Each run below is a few steps of one of 5 hidden systems, one row a step.
z36, run 1:
[[  0  -2   9   8  21   4   8   4   2  -7  -8  -3  16  -3  18  40   9  -2
   -1   4  12  -5 -13  22  -4  -3  -3  11  24   3 -17 -25]
 [  0  -2  -3  17  10  -1  21  -4  -9 -15  -8  11  25  13  26  23  20   8
   -7  10   3  -9 -10  34   0  -2  -5   8   9   4 -14 -17]
 [ -5   0 -17  20 -11  -6  24  -9 -20 -16  -5  27  20  20  22  -4  30  11
  -14   8  -8   2  -6  23   1  -7 -15   9  -4   0  -8  -1]
 [-10   1 -22  12 -25 -15   9   1 -20 -12  -4  23  17  13  11 -28  19   1
  -14  -2 -13  17  -8   1  -1 -12 -29   9 -11  -2  -5  11]
 [-11   1 -12  -3 -22 -16 -10  12 -10  -1  -1  13   5  -1   1 -28   3 -12
   -6 -13 -11  28 -12 -21  -2 -16 -39   8  -5  -6  -7  12]
 [ -7   0   7 -16  -2  -9 -20  21   3  11   3  -5  -2 -18  -5  -5 -16 -21
    6 -21  -1  27 -15 -30  -1 -14 -36   7   9  -2 -12   0]
 [  0  -1  18 -16  14   0 -22  17  15   6  -2 -20   0 -26  -5  26 -19 -24
   12 -14  10  13 -17 -19  -4  -7 -14   8  26  -2 -13 -14]
 [  4  -3  18  -5  28   8  -8   8  15  -1  -4 -19   8 -18   4  47  -7 -11
    8  -2  17  -6 -13   9  -5   0   5   9  30   1 -12 -26]]
z934, run 2, 8 rows:
[[ -2   0  13 -12   8  -3 -15  17   8   4  -5 -10   5 -19   1  16 -11 -20
    6 -14   6  18 -17 -14  -5 -10 -24  10  22  -2 -15 -11]
 [  1  -1  14 -15  10  -2 -19  15  12   6   1 -19   1 -21  -3  18 -18 -19
    9 -13   5  11 -15 -15  -3  -6 -15   8  20  -1 -11 -10]
 [  5  -2  16 -14  14   3 -17  10  13   6   1 -20   2 -20  -4  26 -19 -17
   12  -8   9   5 -11  -9  -4   1  -1   5  20   0  -7 -13]
 [  6  -4  16  -9  15   5 -10   6  14   1   0 -20   6 -15   3  33 -12 -10
    7  -4  11  -2  -9   3  -3   1   5   4  20   1 -10 -17]
 [  3  -1  11  -1  17   3  -1   4   6  -2  -1  -9  10  -9   8  32  -2  -6
    6   0   8  -4 -11   9  -3  -2  -1   8  20   3 -12 -19]
 [ -2  -2   8   3  10   0   3   7   0  -5  -7  -1  16  -6  15  27   4  -5
   -2  -2   8   2 -13  12  -4  -5 -15  12  19   2 -15 -18]
 [ -1  -1   6   0   4  -5  -1   9  -2  -5  -8   1  16  -7  13  14   1  -9
   -4  -6   1  11 -16   4  -3  -9 -25  12  18   0 -16 -13]
 [ -3   0   6  -6  -1  -8  -9  14   1  -1  -6  -2  11 -11   7   6  -7 -12
    0 -10  -2  18 -15  -8  -2  -9 -28  11  13  -1 -14  -7]]
z128, run 3 (8 x 32):
[[  1  -2   7  13  19   3  15   1  -3 -14  -9   3  20   2  25  36  13   2
   -4   7  10  -7 -13  29  -4  -2  -4  11  20   4 -16 -24]
 [  5  -1 -13  21   0   4  25 -17 -13 -16  -3  11  21  22  19  14  23  18
   -9  18  -1 -18   3  39   1   7  16   2  -1   4  -1  -8]
 [  4   2 -26  18 -16  -2  24 -21 -17  -9  10  16   6  32   8 -20  18  24
   -6  18 -13 -15  16  21   5  10  21  -9 -29   3  13  15]
 [  2   2 -27   0 -32  -7   5 -14 -12   3  17   9  -6  20  -8 -47  -4  13
   -3   6 -21   1  15  -9   6   6  10 -14 -38   0  20  32]
 [ -5   4 -15 -13 -28 -12 -16   4  -4  12  18   0 -18   1 -20 -44 -14  -7
    6 -12 -17  20   5 -40   2  -4 -11  -5 -28  -4  13  30]
 [ -6   1   7 -21  -6  -9 -28  24   6  18  10  -8 -14 -21 -16 -13 -25 -23
   12 -23  -3  29 -14 -43   0 -13 -32   4  -1  -2  -6  10]
 [ -7  -2  20 -15  14  -3 -25  24  10   6  -7 -16   4 -30  -2  28 -14 -29
    9 -19  12  21 -26 -21  -5 -16 -33  18  32  -3 -21 -18]
 [ -4  -3  20   5  27   4  -3  13   7 -10 -14  -7  19 -17  19  52   8 -14
    0  -5  18   2 -23  16  -6 -10 -15  19  41   0 -27 -36]]
z943, run 4, 8 rows:
[[  8   0   1   0   9   7   2  -7   8   2   9 -13  -3   0  -3  17  -7   3
    8   6   5 -12   4   6   1  11  23  -4  -1   3   5  -2]
 [  7   2  -8  -3  -5   3  -4 -11   4   3  15 -11  -7   6 -11  -2  -7   5
    5   8  -1 -10  10  -3   1  12  28  -8 -12   2  14   8]
 [  3   1 -15  -2 -19  -3  -2 -10  -3   2  12  -2  -3  10 -11 -22  -4   3
    1   4 -10  -1   9  -9   0   6  13  -7 -19  -1  14  18]
 [ -2   2 -18   2 -23  -7   1  -4 -10  -3   6   6   3   8  -2 -26   3   1
   -5  -1 -13  10   0  -8   2  -4  -9   0 -16  -3   7  17]
 [ -5   1 -12   4 -17 -11   4   2 -12  -7  -3  13  12   5   7 -16   9  -1
   -8  -2  -9  15  -9  -2  -2  -9 -23   8  -3  -4  -5   7]
 [ -4   0   2   6   0  -6   4   8  -9  -7  -8   8  17   1  18   7   9  -4
   -6  -6   1  10 -13  10  -2 -10 -26  12  11   0 -15 -10]
 [  0  -1   9   4  15   1   4   5   1  -5  -6  -2  13  -4  15  28   4  -3
    0   1   9  -1 -13  15  -2  -3  -9   9  18   2 -14 -19]
 [  7  -3   8  -2  20   8   2  -2  10   0   4 -14   4  -4   3  32  -5   1
    8   6  10 -14  -2  11  -2   7  18   1  12   4  -2 -14]]
z236, run 5:
[[ -4  -1   1  11   9  -1  12   5  -6  -8  -9  10  19   3  20  18  15   1
   -6   2   2   2 -15  20  -2  -8 -19  12  12   2 -15 -16]
 [ -6   1 -10  10 -11 -11  10   4 -15 -10  -9  19  20   8  18  -8  16  -1
  -11   0  -5  12 -12   8  -1 -12 -28  11   1  -3 -12  -2]
 [ -5   2 -21   8 -27 -12   4  -2 -17  -7   2  16   9  14   4 -30  13   0
   -9  -1 -14  15  -1  -3   0  -8 -18   4 -15  -5   0  13]
 [  3   1 -22   0 -27  -8   4 -10  -8   1  13   7  -2  15  -8 -36   1   7
   -3   2 -17   2  11  -8   2   4   5  -8 -27  -2  14  25]
 [  8   2 -16  -3 -15   1   2 -17   1   4  19  -7 -12  12 -15 -17  -6  11
    6   9  -7 -12  16  -5   4  15  31 -12 -26   3  22  19]
 [  9   0  -2  -1   7  11   3 -15   8   3  17 -15 -10   6 -12  13  -6  11
   11  13   4 -21  14   5   1  16  41 -10 -10   5  13   1]
 [ 10  -2  10   2  24  11   6  -5  10   0   6 -15   3   0   6  40  -4   4
    8   9  12 -19  -1  18  -2  10  26   0  10   6  -1 -17]
 [  0  -3  12   8  21   7   8   3   2 -10  -7  -2  17  -5  19  39   9  -1
    0   1  11  -5 -14  23  -2  -5  -4  11  24   2 -17 -25]]

Name the system that made each run.
run 6, 3 rows:
[[ -2  -2   6   8  15   0   9   7  -2  -8  -8   3  17  -2  20  29   9  -2
   -2  -1   8  -1 -15  19  -2  -6 -14  11  19   2 -17 -21]
 [  6  -3  10   2  22  10   6  -3  10  -2   2 -13   7  -4   8  39   1   2
    6   7  12 -14  -6  18  -1   5  14   3  17   3  -6 -19]
 [ 10  -1   3  -3  15  12   2 -11  13   4  15 -18  -7   1  -6  24 -11   7
   11   9   8 -21  10   6   0  16  36  -9  -1   5   9  -5]]

z943
run 7:
[[  9  -1  12  -9  18  10  -7   0  14   4   6 -21   1 -10  -3  31 -15  -3
   12   2  10 -10   0   2  -1   9  20  -2  13   4  -1 -12]
 [  1   0  15  -3  18   5  -4   7   8  -3  -6 -12   9 -12   9  35  -3 -11
    6  -4  11  -1 -14   9  -4  -3  -5  10  25   2 -13 -20]
 [ -5  -2   7  -1   4  -7  -3  14  -1  -7 -10   1  18 -10  17  15   2 -13
   -3  -9   3  14 -21   4  -6 -12 -30  15  22  -2 -22 -15]]

z236
run 8:
[[  6   1 -18  -1 -16   1   1 -14  -1   2  15  -2  -8  12 -13 -20  -5   9
    3   7 -10  -6  15  -6   1  11  22  -9 -23  -1  17  19]
 [  4   2 -14  -8 -17  -2  -7 -10   1   4  14  -7  -8   5 -16 -21 -10   2
    5   2  -8   0  11 -15   2   8  18  -9 -20  -1  17  19]
 [  4   1  -7 -12 -12   0 -13  -6   8  10  17 -13 -12  -1 -19 -14 -14  -3
   10  -1  -4   0  10 -20   1   7  17  -6 -13  -1  15  17]]

z36
run 9, 3 rows:
[[ -1  -2  12  -5   9  -1  -7  11   5  -3  -7  -7  13 -13   9  25  -3 -15
    0  -7   7   7 -15   1  -4  -7 -16  11  25  -2 -17 -17]
 [  1  -2   6  10  15   3   9   2  -2  -8  -6   2  16   0  19  30  11   0
   -2   3   7  -4 -11  21  -1  -3  -7   8  16   3 -14 -18]
 [  2  -2 -10  17   4   2  21 -12  -8 -12   0   9  16  14  17  14  18  13
   -8  15   1 -16   0  30   1   3  11   2  -2   1  -1  -7]]

z128
run 10 (3 x 32):
[[ -7   1  -8   0 -15 -13  -3  11  -9  -3  -5   9  11  -1   7 -14   2 -11
   -6 -11  -9  22 -13  -9  -2 -12 -32   9   3  -4 -10   5]
 [ -3  -1   5  -1   2  -8  -3  13  -3  -6 -11   0  18  -9  14  12   0 -12
   -3  -7   0  15 -19   1  -5 -10 -30  13  18  -3 -19 -12]
 [  1  -1  14  -4  16   3  -6   8   7  -3  -6 -11  11 -12   8  33  -3 -11
    3  -4  11   4 -14   6  -3  -3  -7   9  24   0 -15 -20]]

z943
run 11 (3 x 32):
[[ -4   2  -7  -4 -14  -9  -9   8  -5   1   2   3   4  -2  -2 -16  -3 -10
    1 -11  -7  18  -8 -17  -1  -9 -23   7  -1  -3  -3   8]
 [ -3   1   6 -12  -3  -6 -15  13   5   6   2 -10   1 -13  -1   1 -15 -15
    6 -11   0  17  -9 -17  -1  -6 -19   5   7  -1  -8  -1]
 [  2  -1  13 -13   9   2 -14  10  11   3   0 -17   3 -16  -1  20 -16 -14
    9  -8   7   4 -10  -7  -4  -1  -4   5  17  -1  -9 -11]]

z36
run 12 (3 x 32):
[[ 11  -1   1  -2  12  12   2 -15  12   5  16 -20 -10   3 -11  20  -8   8
   13  11   7 -24  13   5   2  17  43 -10  -6   5  14  -1]
 [  9  -3  12   2  25  11   4  -5  11   0   5 -16   5  -4   7  42  -3   4
    8   9  14 -19  -2  19  -1   8  23   2  15   6  -3 -19]
 [ -2  -4  12   9  21   3   7   6   1  -9  -9   0  18  -8  20  41  10  -5
   -3   1  15  -2 -17  20  -4  -6 -10  13  27   2 -18 -26]]

z236
run 13 (3 x 32):
[[  7   1  -4 -12  -8   0 -13  -5   8   6  14 -15  -9  -3 -17  -7 -16  -4
    8  -1  -2   0   8 -18  -2   8  16  -5  -8   0  12  12]
 [  8  -1   5 -13   4   4 -10  -4  12   7  12 -21  -7  -8 -12  12 -18  -5
   12  -2   3  -6   4  -7  -1  11  20  -4   1   2   7   0]
 [  6  -2  10  -8  12   5  -6   2  11   3   3 -18   1 -12  -2  26 -13  -7
    9  -1   7  -5  -4   0  -3   6  10   2  14   1  -5 -10]]

z236
